The rows of Y fall into several groups, which share some directions, and each row is roughly a mix of its group's hidden directions.
Y:
[[ 3.01 -1.23  2.14 -1.96  2.89  1.70 -1.64 -3.84  1.53  1.31]
 [-0.36 -1.09 -4.44  1.04  0.81  2.86  1.57 -2.36  1.35 -3.31]
 [-4.13  0.68 -1.91  0.95  0.40 -4.17  0.84 -0.47  0.26  3.33]
 [ 3.32 -2.91 -3.00 -1.16  1.38 -1.11  3.12  2.15 -0.97 -1.89]
 [-3.87 -3.72 -2.61 -0.36 -0.18 -1.61  2.05  2.84  0.60  0.85]
 [-3.34  1.26 -3.01  1.80  0.24 -3.85  1.34 -0.88 -1.55  2.62]
 [ 3.40  0.77 -0.29 -2.65 -3.91 -1.35  1.02  1.81 -2.35 -2.35]
 [ 3.06 -3.55 -3.33  0.31 -0.09  0.53  1.62  1.07 -3.28 -1.95]
 [-4.67  0.55  1.60  0.86  2.25  2.74 -2.06 -2.19 -1.89  1.06]
 [-4.31 -1.42 -0.77  2.46 -0.91  1.80  0.19 -0.85 -4.25  1.29]
 [-3.28  1.26 -2.40  0.75 -2.76 -2.27  2.93  3.23 -0.79  0.82]
 [ 3.83  3.04  3.51 -0.14  0.80  1.54 -1.84 -2.98  0.18  0.42]
 [ 2.63  4.87  2.26  0.18 -0.13  2.61 -1.06 -2.73  0.02 -0.77]
 [-3.98 -2.05 -0.85  1.77 -0.68  2.18  1.38 -0.22 -4.47  0.84]
 [ 4.50  1.33  2.19 -1.23 -0.09  3.81 -1.41 -1.17  0.44 -2.31]
 [-2.78  1.19 -2.67  0.19 -3.56 -1.89  2.40  3.39 -1.02 -0.94]
 [ 2.73  2.23  0.10 -2.40  1.63 -1.74 -1.01  0.18  5.10 -0.89]
 [-3.54 -0.45  1.71  0.75  4.19 -0.11 -1.24 -0.14  3.02  2.70]
 [ 1.84 -1.59 -1.07  0.09 -4.10 -2.04  2.47  3.26  2.22 -1.42]
 [-2.50 -3.93 -3.57  0.11  0.19 -1.76  0.68  3.58  0.96  0.06]
 [-3.03 -0.63 -3.86  1.66  0.23 -3.86  1.42 -0.01 -2.13  1.74]
 [-0.21 -1.52 -4.24  0.92 -0.08  2.57  1.19 -2.32  0.63 -4.10]
 [-2.61 -1.88  2.08  3.07  2.69  1.68 -1.29  0.47 -0.50  3.94]
 [-2.91 -4.05 -2.65 -0.22 -0.79 -0.13  2.29  3.65 -0.13 -0.77]
 [-2.12  2.78 -1.27  1.73 -3.46 -0.71  0.56  3.90 -0.69 -2.54]
 [ 2.66  4.64  2.67  0.00 -0.28  1.69 -0.90 -3.42 -0.69 -0.23]
 [-5.02 -0.57  2.06  1.39  3.15  2.84 -0.56  1.11  0.73  0.23]
 [ 0.43 -1.02  0.06  3.03 -1.99 -1.36  3.98  3.66  2.30 -1.03]
 [ 3.29  2.27  1.57 -1.51  2.17 -1.39 -0.03  0.45  4.78 -1.15]
 [ 0.22  1.99 -1.08 -2.60  2.87  0.50 -3.67 -3.84 -1.12  1.36]
 [ 1.19 -2.01 -4.89 -0.30  1.15  1.57  2.03 -1.19  1.04 -3.44]
 [ 3.93 -2.98 -2.90  0.01 -0.45 -0.59  3.32  0.73 -0.51 -2.56]
 [-1.91 -0.15  1.21  3.39  0.14  0.21  1.28 -0.78 -5.72  0.21]
 [-3.46  0.14  1.21 -0.66  2.62  3.63 -2.27 -2.78 -1.66  1.46]
 [-1.59 -0.11  0.85 -2.78  2.63  2.70 -2.28 -2.78 -3.66  0.49]
 [ 3.66  0.48  1.23  1.37 -1.22 -2.98  3.09  2.73  1.80 -2.01]
 [ 5.12  0.23 -1.94 -2.17 -2.71 -2.02 -1.57 -1.60 -0.49  0.60]
 [ 3.35 -3.70 -3.61 -0.44  0.69 -0.75  2.31  0.08  0.03 -2.69]
 [-2.92 -0.35  2.88  2.59  3.85  2.95  1.91  0.93 -0.10  0.20]
 [ 2.92 -3.18 -2.64 -0.05  0.46 -1.37  2.89  1.62 -2.22 -2.85]
 [-1.42  3.64  2.78 -1.27 -0.95  0.90 -3.03 -0.39  1.09  3.86]
 [ 2.94  1.77 -0.05 -3.08 -3.60 -1.69  2.02  1.17  0.85 -2.91]
 [-3.95 -3.84 -2.47 -0.29 -0.18 -2.33  1.43  2.59  0.58  0.77]
 [ 2.19  0.47  0.35 -2.01 -4.97 -2.13 -3.15 -1.71 -0.56 -0.48]
 [ 2.02 -1.16  0.37  0.50  4.40  1.30 -3.48 -1.90  2.87  0.96]
 [ 3.22 -3.11 -3.58 -0.15  0.33 -0.28  2.57  0.97 -1.99 -2.70]
 [ 3.90  0.30  1.34 -0.40 -0.31  3.97 -1.02 -1.05 -1.41 -3.80]
 [ 2.58 -0.69  3.50 -0.07 -1.96 -2.55 -0.68  2.35 -2.77  2.90]
 [ 5.15 -0.44  1.96 -2.16 -0.14  2.65 -1.86 -0.65  0.81 -2.23]
 [-3.06  1.85  1.59 -0.90  2.58  0.26 -3.26 -2.64 -3.36 -0.25]
 [ 1.23  0.93  4.24 -1.83 -1.95 -3.32  0.09  3.25 -0.91  1.34]
 [ 3.63  1.40  1.19 -1.66  0.58 -1.95 -0.86  1.28  4.95 -1.18]
 [ 2.54  2.07  1.39 -2.06 -4.09 -2.74  1.56  1.21 -0.57 -2.52]
 [-4.32  0.66 -2.09  1.37 -0.70 -4.46  0.97 -0.34 -1.48  1.67]
 [-3.51  3.27  2.84 -0.10 -1.09  0.83 -3.74 -1.22 -0.24  1.80]
 [ 2.42  1.61  0.70 -0.85 -4.06 -1.31  2.63  1.90 -2.36 -2.78]
 [-2.43  0.72 -0.80 -2.36  3.39  1.07 -3.22 -2.40 -3.16  0.58]
 [ 0.65  0.54  4.42 -0.67 -1.40 -2.68 -2.45  1.46 -1.36  3.45]
 [-4.23  0.73  1.70  1.19  2.99  2.51 -2.61 -1.88 -1.26  1.34]
 [-1.37 -4.57 -1.03 -1.01 -1.13 -1.80  1.03  4.51  0.96  0.05]
 [-0.90 -5.76 -1.21 -0.49  0.10  0.31  1.41  3.66 -0.15 -0.72]
 [-2.83  2.81  2.62 -0.92 -0.43  0.49 -3.52 -1.73  2.63  2.31]
 [-2.99 -1.25  0.56  3.73  3.76  0.41 -1.38 -1.90  0.21  2.67]
 [-3.33 -0.87  2.73  1.77  1.64  3.43 -2.50 -1.24 -2.12  1.61]
 [-1.10  1.71  3.82 -2.53 -0.32 -0.91 -3.04  1.96  0.35  3.54]
 [-5.08 -1.13 -0.87 -0.03 -0.30 -3.85  0.04  1.36  1.86  1.90]
 [ 3.54 -0.02 -0.51 -0.36 -3.43 -2.22  3.93  1.31  1.39 -1.73]
 [ 1.36 -0.34  1.14  0.46  4.20  0.54 -2.92 -4.15  1.38  1.64]
 [ 0.08  2.72  3.86 -1.67 -0.41 -1.53 -1.57  1.32  1.31  4.26]
 [ 3.15  4.67  1.77 -0.57 -1.33  0.52 -1.96 -2.83 -0.49 -1.58]
 [-4.81  1.19  0.09 -1.35  3.29  1.49 -2.24 -2.00 -1.82  0.03]
 [ 1.68  4.83  3.14  0.89  0.54  2.30 -1.21 -2.78  0.35  0.23]
 [-2.76 -1.69  0.59  2.72  3.87  1.41 -1.61 -1.05  0.91  3.47]
 [ 1.13 -0.55  2.84 -1.01  3.22  0.19 -2.49 -3.56  2.52  2.34]
 [ 1.41  0.33  1.23  0.48  3.97  0.49 -3.32 -3.99  1.77  1.37]
 [-3.42  0.96 -2.63  2.34 -0.42 -3.39  2.10  0.15 -2.60  1.97]
 [ 1.73  1.69  4.28 -1.86 -2.85 -2.74 -0.44  2.14  0.12  1.94]
 [ 2.00 -1.55  3.67 -0.74  3.15  1.36 -2.29 -3.16  1.50  1.44]
 [-3.57 -3.85 -2.62 -0.30 -0.09 -2.00  1.91  2.82  0.53  1.14]
 [-4.29  0.00  1.81  1.65  3.21  2.26  2.40  1.63  1.76 -0.66]
 [-2.77  2.41  3.79  0.37 -0.88  0.93 -3.16 -0.53  0.67  3.37]
 [-3.44 -0.32  1.51 -0.60  2.49  3.62 -1.78 -2.36 -2.84  1.04]
 [ 2.13  3.13  1.87 -2.98 -3.89 -0.85  0.47  2.59 -1.52  0.06]
 [ 1.92  1.09 -1.74  1.12 -1.59 -2.69  1.66  1.92  5.12 -0.42]
 [-3.21 -2.45  0.44  1.68 -1.17  1.89 -0.60  0.07 -5.15  0.78]
 [ 4.90  1.19 -0.42 -0.11 -2.16 -3.09 -2.29 -1.73 -1.84  0.49]
 [ 2.97  0.49 -2.53 -1.88 -4.18 -2.13 -2.49 -1.97  0.31  0.77]
 [-4.10 -0.70 -2.93  1.22 -0.53 -3.78  1.94  0.72 -1.56  1.77]
 [ 3.64 -2.41 -3.88 -0.31 -0.50 -0.05  2.51  0.23 -1.53 -2.91]
 [ 4.76 -1.41  2.13 -1.86 -0.27  3.92  0.36 -0.03 -0.50 -1.81]
 [ 1.79 -1.92  0.24  1.28 -4.80 -0.35  3.55  2.21  1.37 -0.79]
 [ 3.39 -3.01 -3.19  0.13  0.65 -0.83  3.55  0.87 -0.42 -2.51]
 [ 2.83  1.82 -0.05 -2.75 -4.63 -0.65  0.31  1.23 -2.14 -2.18]
 [-4.46 -0.48  1.46  0.79  3.18  2.76  2.17  1.66  1.80 -0.63]
 [-0.42  0.40 -0.68  0.28 -2.99 -0.12  4.83  2.03 -3.76  0.61]
 [-3.17  2.41  2.46  0.16  1.16  0.21 -2.39 -1.81  3.51  2.67]
 [-2.19  1.40  0.43 -0.03  3.80  2.27 -3.07 -3.24 -1.11  1.99]
 [-1.08 -2.97 -2.35  2.67 -0.17  0.97  0.98  1.19 -4.77  1.74]
 [-1.89  1.48  4.26 -0.25  0.27 -1.67 -3.06  1.11 -1.04  3.64]]

One row of each group comes first, with its name. Which group is each row after those in?
[-1.57 -1.10  2.89  0.38  4.79  3.14  1.91  1.54 -0.68 -0.54]
R
[-2.77  1.38 -1.47  1.46  0.54 -4.45  0.87 -0.61 -0.34  4.07]
Z
[ 1.69 -2.73 -4.26 -0.30  1.71 -0.47  2.51  0.21 -0.75 -3.63]
D

[ 0.94  1.57  4.07 -0.57 -0.38 -3.57 -1.08  1.75 -1.10  3.63]
D
[-1.10  0.74 -4.24  1.73 -2.22 -1.78  1.74  2.32 -3.09 -1.72]
Z
[-2.33  3.29  4.12  0.11 -1.11  0.02 -2.52 -0.14  0.49  3.26]
D
[ 2.64  3.41 -0.53 -2.62 -4.18 -0.15 -1.60 -0.45 -2.38 -0.34]
D
[ 3.27  3.00  1.30 -2.01  1.25 -2.57 -1.33 -0.51  3.79 -1.33]
R
[ 4.80  0.30  0.55 -2.04 -2.69 -3.46  1.78  0.75  0.97 -0.54]
D
[ 3.18 -0.53  2.00 -1.35  2.51  0.14 -3.81 -2.88  2.48  0.44]
Z
[-1.70 -4.71 -2.60 -0.20 -0.35 -2.97  0.99  3.09 -0.48  0.49]
Z
[-4.28  0.78  0.82  0.25  2.32  1.41 -3.01 -2.21 -3.21  0.73]
R
[-3.51  1.78  2.58 -0.97 -0.92  1.89 -1.81 -4.18 -1.88 -0.13]
R
[-0.41  1.81 -2.53  0.26 -3.79  0.34  2.64  3.22 -2.04 -2.42]
Z
